rotation ticks, each row followed by its count of ticks:
The counts run from 0 to 222.
[ 98 125 118 126 132 118 133 106 149 119 152 103 110 103 157 116 139 153
  83 127 161 102 150 142  56 161 159 152 116  97  89 131 136 141 185 131
 127  71 169 146 102 124 135 173 105 142 120 118 132 144 183 108]  186
[114 135 145 158 126 125 121  88 119 157 105 117 124 100 169 141 134 161
 108 115 133 132 152 153 113 130  77  97 115 114 140 177 105 115 121 144
 171  79 174 145 122 109 148 148  81 118 161 153  71 124 116 102]  115
[171  87 148 118 140 105 120 127 190  84 141 124 112 137 147  95 116 106
 124 117 149 159 100 124 119 158 141  71 107  95 153 149 132  98 116 145
 105 101 168 136  86 122 128 146 133 146 143 170 154  93  91 158]  134
[127 156 153 152 135 119 107 108 100 160 121 109 137  74 177 155 135 157
  91 102 142 106 157 158 105 110 111 121 119 136 108 169 130 121 149 148
 166  80 162 122 109 122 156 168  74 127 148 148  90 124 166 108]  117
[186 122 135 126  52 133 139  70 173 118 153 141 108 122 103 129 151 149
 151 111  82 134 134 113 124 138 129 150  66 100 128 139 143 177 123 146
 156 116 170 157 120 112 126 140 145 118 137 118  86 131 145 156]  81
[157 106 144  87 157  97 111 136 185 118 135  98 109 112 151 129 119 163
 117  85 201  96 107 119 101 154 143 108 197 134 133 149 140 121 121 117
 131 134 130 133 116 105 138 180  96 162 130 121 142 116 123 152]  64
[166 136 157 118 136 112  79 121 152 113 119  99  91 137 173 136 165 139
 133  92 120 156  86 131 151  79 133  85  74  83 157 144 152 120 127 119
 148 140 138 132 104  91 114 156 148 150 163 150 104 141 149 157]  204
[167 128 155 137 118  83 116 106 175 148 127 154 106 129 124 141 140 181
 119 152 136 102 100 151 112 116  90  91 114 124 121 144 115 140 135 143
 185  89 126 121 163  97  90 172 145 146 180 178 125 124 120 136]  5
[140 124 121 136 102  74 135 112 158 159 146 131 115 145 173 135 158 164
 130 140 169 110 112 113  83 129  83  82  77 123 128 121 106 150 144 135
 177  82 147 140 112 113 128 165 154 125 179 156  97 143 138 127]  181
[163 137 169 145 123 150 154  84 135 182 144  77 104 121 103 125  98 185
 145 100 102 107 115 151 111 146 114 162 143  82 138 158 120 101 172 126
 152 119 127 159 153  98 106 170  94 102 134 117 129 125 139 118]  216
[153  93 155  93 167  92 124 138 180 105 140 113 101 125 148 121 114 161
 124  87 188 104 112 123  92 175 143 105 190 129 134 141 135  99 115 129
 136 140 129 139 109  93 139 185 100 157 133 127 148 108 114 149]  65
[157  98 122 133  84 136  60  83 164  99 119 103 115 129 109 143 113 147
 127 120 118 101 136 146 128 140 148 138 158 108 125 195 143 151 124 156
 151 110 161 155 111 103 101 144  77 141  97 106  99 145 167 132]  85
[167  76 156 149 103 124  81 112 130  69 150 123 139 145 134 142 113 137
 137  99 127 104 138 131 124 162 123 143 146 105 120 136 160  96 130 134
 155 128 165 138  59  87 155 130  74 124  96  90 124 131 149 129]  88
[158 125 148 140 151  98 161 109 150 161 129 132  56 109 119 104 120 139
 131 117  98 107 108 104  90 112 124  96 100 138  95 172 153 138 153 168
 146 132 116 127 148 112 106 198 146 154 161 139 143 101 162 163]  73
[130 135 166 133  93 125 125  93  82 196 135  80 130 104 178 126 126 116
 142 115  98 130 140 139 122 119 113 103  69 134 101 164 144 118 147 123
 169 130 169 145 124 100 155 158 135 126 130 180 133 125 154 126]  49
[174 155 131  94 100 110 132 136 121 169 114  73 106 118 154 129 136 148
 163 133 158 128 130 164 149 133  99 101 145 174 151 206 123 145 113 152
 147 132 109 132 132  92 148 195 142 138 139 116 115 134 120 160]  172
[152 104 153 151 133 107 138 134 165  94 170 153 118 124 130 102 119 151
  94 125 135  82 150 162  86 164 146 149  86 109  83 107 145 122 179 146
 128  59 163 132 104 106 120 151 122 139 157 133 137 114 153 110]  10
[141 124 151  89 134 148 152 164  93  99 125 111 101 112 159  86 102 117
 114 115 157 140 157 163 152 189 122 158  94 120 126 153 143 116 126 124
 106 136 153 142  83  69 169 152 113 148 121  80 136 108 119 150]  166
[124 153 115 123 121 135 143 113 148 127 122  93  97 145 146 117 131 171
 134 121 163 159  92 148 117 162 108 135  94  66 174 144  61 129 153 123
 143 102 131 163 120  85 111 173 118 122 152  97  96 171 138 118]  37
[160 127 143 124 133 120 138 115 186 111 160 116  94 157 126  90 121 152
 149  61 150 134  99 124 113 186 131 144 131  94 140 108  98 106 138 132
 140 132 129 164 110  74 106 154 108 126 181 103  77 136 113 122]  212
[175 159 130  76 106 126 132 127 133 119 185 107 143  97 189 157 129 141
 149 118 137 140 116 141 101 122 175 143  94 102 133 147  98 112  84 127
 158 105 146 137 141 117 125 145 116 140 144 188 148 131 166 165]  126
[179 168 110  72  90 133 157 144 138 139 158  94  91 152 143 101 117 113
 164 115 131 155 116 105 141 156  82 120  85 122 150 166  98 140 121 148
 115 122 143 139 140  96 103 157 140 125 175 135 129 136 119 156]  103
[172 122 143 128 109 102  89 129 117 113 105 114 103 143 166 144 134 120
 151 160 133 145 101 151 159  90 101  90  69 118 157 190 137 123 103 143
 177 135 117 121  98  83 127 159 149 148 123 137 133 146 155 169]  27
[131  92 163 138 114 116 133  96 109 140 150 141  88 149 126  86  87 112
 142 116  89  91 149 116 110 190 101 124 144 147  61 160 148 102 125 156
 159 144 148 139 130  82 115 135 107 138 154 141 147  96 122 129]  221
[176  86 165 159 108 130 112 104 117 101 134 136 121 140 139 157 116 142
 141 122 142 113 117  98 123 156  75 156 125  78 142 131 151  81 107 116
 175 131 154 124  72  83 153 106  83 117 111  88 131 115 133 136]  90
[182  94 155 138  90 125 115 117 125 145 156 117 135 151 141 121  81 127
 121 131 144 114 113 129 134 145  94 142  33  74 116 112 123 116 143  96
 168  97 177 134 100  82 126 102 125 122 125 138 157 118 139 133]  158
[108 120 138 140 101 136 139  82  95 182 143  95 110 147 170  89 121 102
 163 132 110 137 141 136  95 184 103 109 130 116 105 174 114  75 116 138
 154 116 164 157 119  96 144 126 130 117 145 160 123 119 101 109]  46
[145 121 119 120 116 155 142  63 133 165 134  90 106  91 161 127 116 122
 146 125 128 151 124 131  87 141 182 130 119  95 138 203 104 115  76 132
 160 129 154 174 127 124 146 152 105 127  91 139 119 118 145 151]  193
[140 138 140 113  75 129 120 118 135 115 137  81 121 132 104 109 130 143
 124 121 127 120 155 144 126 181  80 103 160 140 132 153 163 132 201 153
  96  88 192 129 112 120 145 170 104 128 130 135 147 138 106 114]  109
[129 118 148 147  98 109 131  91 134 142 116 141 123 124 145 120 136 146
 119 111 147 133 150 114 115 173  52  77 121 134 142 150 109 121 127 154
 163  96 189 146 101 106 154 140  93 115 165 140  81 113  78 109]  113
[180 141 145 139  70  95  95  80 133 133 151 138 105 137  99 147 106 141
 159 131 120  91  87 148 127 148 127 147 136 149  89 153 114 145 149 135
 201 133 122 128 144  91  94 160 121 140 122 132 138 155 162 132]  151
[179 125 151 146 151 105 172 106 158 178 138 114  73 108 133 115 129 148
 137 118 112 107 104 101  88 101 113  99 100 122 116 168 153 127 143 157
 143 120 113 122 140 124 114 199 150 133 161 140 144  93 155 157]  72
[156 124 150 129 130 135 153 108 163 119 153 116 103 152 128  99 110 176
 154  74 124 138 100 131 117 181 124 144 117  81 152 115  87 106 134 134
 149 132 126 171 123  72 100 154 102 115 175 107  88 141 120 119]  213
[164 101 170 148 147 130 140 119 166  97 105 135 107 110 139 112 121 138
 116 117 123 173 104 135 134 131 125  75  67  70 178 151 127 104 128 145
 124 104 162 138  96 111 142 159 132 131 140 156 141  96  98 158]  136
[117 121 143 150 116 117 130  87 129 154 109 127 123 114 151 128 135 155
 108 113 138 136 152 139 115 152  58  83 114 115 144 169 104 118 115 151
 173  91 178 145 113 102 154 140  86 116 167 150  66 116  91 107]  114
[109 118 140 136 102 120 155  77 104 161 141 118  88 145 131  83 107 105
 151 126 136 127 121 120  87 227  94 124 161 134  95 154 111 103 143 137
 153 132 157 153 121  96 145 151 115 126 127 125 146 123 104 109]  44
[139  83 165 107 169 101 145 140 166  89 140 124 109 129 166 116 121 165
 134 100 168 113 110 126  91 178 130 105 180 107 143 133 133  74 109 133
 142 141 127 144 112  89 139 176 107 150 147 132 155  97 103 147]  66
[156 150 154 159 144 110 126 101 140  83 115 174  63 115 116  89 146 112
 130  95 125 138 118 151 123 172 146 129 139 147 102 152 141 125 142 167
 133 132 123 137  87  87 135 183 121 156 156  83  80 117 118 126]  143
[130 121 116 127 113 119 163  99 150 125 172 125 111  99 152 105 132 121
 114 108 161 111 149 104  53 190 157 166 109 113  89 111 134 132 157 123
 127  97 179 156  82 130 167 155 107 137 116 109 130 117 156 121]  188
[177 158 154 171 158 121 123  99 162 137  89 126  73  77  99 109 142 122
  95 106 139 138 105 141 129 114 135 112 110 123 138 183 161 140 173 150
 109 101 140 111 104 129 137 190 117 140 129  97 110 102 131 140]  140
[156 163 110  94 124 131 135 114 131 113 179 136 108 109 207 138 148 119
 140 135 158 141 125 129  85 150 154 162 123 101 107 156  99  98  61 125
 158  99 153 130 132 111 123 117 113 146 167 169 115 114 145 145]  124
